One turn sends every row of this set to another row. A few are shown first. Where does it send the rows asked after them?
z_402: [ 1.393, -1.943, -2.273,  0.295,  3.536, -1.533,  0.219, -0.318, -4.779,
  1.234,  2.766, -0.739]
z_445: [-1.954, -2.144,  0.176,  1.836,  3.935,  4.253,  1.737, -0.487,  1.735,
 -0.538,  1.301,  0.658]
z_87: [-2.043, -1.337,  0.345,  1.950,  3.925,  4.520,  1.458, -1.306,  2.344,
 -0.673,  0.010, -0.023]
z_451: [-1.106,  0.982,  1.810,  1.903,  1.209, -2.767, -2.327, -2.004, -5.038,
  3.259, -0.863, -0.360]
z_886: [-1.241,  1.728,  0.560,  3.730, -3.128, -3.742, -1.839, -0.454,  1.276,
  1.730, -1.146, -0.669]
z_877: [-2.453, -1.750, -0.295,  1.841,  3.882,  4.228,  1.424,  0.063,  2.076,
  0.110,  0.793,  0.297]
z_966: [-2.065,  2.028,  0.168,  3.328, -3.430, -3.534, -0.912, -0.089,  1.900,
  1.643,  0.004, -0.529]
z_249: [-0.746,  2.440, -3.478,  3.913,  1.691,  2.648, -0.494,  0.769, -0.902,
  0.951, -1.306,  1.274]
z_295: [ 0.289,  3.166, -4.148,  3.000,  2.693,  1.132,  0.617,  0.623, -0.132,
 -0.506, -1.107,  1.054]
z_191: [-0.858,  0.584,  1.990,  1.880,  1.123, -2.528, -3.238, -2.514, -5.180,
  1.836, -0.689, -0.420]
z_895: [-0.273,  2.878, -3.599,  2.054,  1.458,  2.886,  0.399,  0.903,  0.471,
 -0.791, -1.936,  1.983]
z_771: [-0.307,  0.306,  1.713,  1.633,  1.690, -2.900, -1.753, -2.940, -5.454,
  2.541, -0.175, -0.286]
z_394: [ 0.451,  0.595,  1.660,  2.185,  1.374, -1.808, -3.225, -3.281, -4.967,
  2.260, -0.426, -0.271]
z_183: [-0.993,  0.308, -1.443, -0.302, -3.227, -0.319,  3.001, -0.543,  4.396,
  1.164,  0.440, -1.720]
z_583: [ 1.425, -1.846, -2.017, -0.925,  3.634, -0.346,  0.873, -0.776, -5.243,
  0.535,  1.633, -2.346]
z_892: [ 1.518, -3.212,  4.926, -2.078, -0.298,  1.559,  2.783, -0.229,  0.514,
 -1.153,  0.394, -0.914]
z_623: [-1.785, -1.263, -0.471,  1.974,  4.105,  4.924,  0.758, -0.162,  1.476,
 -0.722,  0.696, -0.050]
z_977: [-2.168,  2.388,  1.212,  3.327, -4.001, -2.340, -1.704,  0.173,  1.062,
  1.755, -0.095, -1.396]
z_989: [ 0.316, -2.974,  4.830, -2.756, -0.058,  1.393,  2.585, -0.550,  1.124,
 -1.567,  0.716, -0.453]
z_182: [-2.228,  2.358,  0.856,  3.370, -3.990, -3.012, -1.311, -0.125,  1.249,
  0.882, -0.399, -1.066]
z_920: [-1.671, -1.216,  0.304,  1.735,  4.083,  4.388,  1.379, -0.449,  2.438,
  0.784,  1.105,  0.560]
z_306: [-0.801, -0.266,  1.191,  2.237,  0.505, -2.084, -2.248, -3.064, -5.536,
  2.513, -0.617,  0.377]
z_462: [ 0.333,  1.825, -3.811,  1.172,  3.196,  1.829, -0.005,  0.738,  0.517,
 -1.263, -1.022,  2.687]
z_911: [ 1.688, -1.772, -1.712,  0.231,  3.000, -2.463, -0.140, -0.975, -5.117,
 -0.644,  1.897, -1.966]
z_76: [ 1.640,  0.931,  3.663, -2.493, -1.878, -2.464,  2.030, -0.248, -1.831,
 -1.993, -2.008, -3.207]
z_938: [-2.515,  2.017,  0.730,  3.475, -3.454, -2.948, -2.202, -0.313,  1.111,
  1.166, -0.857, -0.826]
z_202: [-0.565,  1.045,  1.687,  1.761,  1.813, -2.073, -2.811, -2.952, -5.352,
  1.924, -0.289,  0.141]
z_162: [ 0.798, -2.732,  5.083, -2.481, -0.162,  1.807,  1.816,  0.858,  0.343,
 -1.713,  0.751,  0.062]
z_879: [ 1.941, -1.903, -0.418, -1.243,  4.456, -0.943, -0.597, -1.818, -4.726,
  0.224,  1.716, -1.071]
z_168: [ 1.009, -2.461,  4.556, -3.296, -0.876,  1.983,  1.613, -0.019,  0.793,
 -1.793, -0.069, -1.047]
z_78: [-1.660, -1.956,  0.205,  2.033,  3.246,  5.053,  1.800, -0.332,  1.409,
 -0.870,  1.363, -0.313]
z_602: [ 1.053, -2.471,  4.472, -3.272, -0.008,  2.447,  1.655, -0.752,  1.237,
 -1.552,  1.048, -0.485]
z_205: [ 1.638,  2.159,  3.451, -3.030,  0.572, -0.829,  1.451,  0.959, -2.574,
 -2.223, -1.361, -3.488]
z_285: [-2.710,  0.617, -1.971, -0.386, -3.661, -0.238,  2.439,  0.951,  3.375,
  0.861,  0.404, -1.616]
z_270: [ 1.514,  2.803,  2.829, -3.556, -0.890, -1.885,  2.377,  0.736, -2.734,
 -1.036, -1.481, -2.526]
z_83: [-1.589,  2.850, -3.445,  2.673,  3.383,  1.949, -0.396,  0.839, -0.314,
  0.516, -0.369,  2.058]
z_534: [ 2.066,  1.975,  4.081, -2.908, -1.302, -1.971,  0.165, -0.173, -1.732,
 -0.755, -1.600, -3.564]
z_475: [ 0.043,  1.362,  2.991, -3.144, -0.339, -1.017,  3.159,  1.248, -1.946,
 -2.310, -1.700, -3.803]
z_967: [ 1.083, -3.439,  4.630, -3.018, -0.027,  1.110,  2.061, -0.417,  0.648,
 -1.453,  0.198, -0.880]
z_727: [-1.689,  0.767, -1.851, -1.826, -3.190, -2.243,  2.331, -0.933,  2.948,
  1.805,  0.330, -2.416]
z_278: [-0.844,  0.824, -2.982, -2.169, -3.016, -0.885,  1.623,  0.630,  3.516,
  0.906,  0.724, -1.740]
z_849: [-2.297,  2.035,  1.167,  3.097, -2.832, -3.658, -2.123, -0.335,  1.916,
  1.399,  0.513, -1.607]
z_143: [-3.036,  1.890, -2.747, -1.946, -3.062, -1.616,  1.446, -0.351,  2.295,
  1.757,  0.243, -0.967]
z_218: [ 1.653, -1.822,  0.061, -0.641,  4.469,  0.038,  0.682, -0.758, -4.791,
  1.457,  2.806, -0.700]

z_938 turns into z_989
z_270 turns into z_583
Now these:
z_602 turns into z_451
z_475 turns into z_911
z_83 turns into z_285
z_306 turns into z_87
z_727 turns into z_205
z_771 turns into z_623
z_920 turns into z_977
z_534 turns into z_218
z_182 turns into z_967

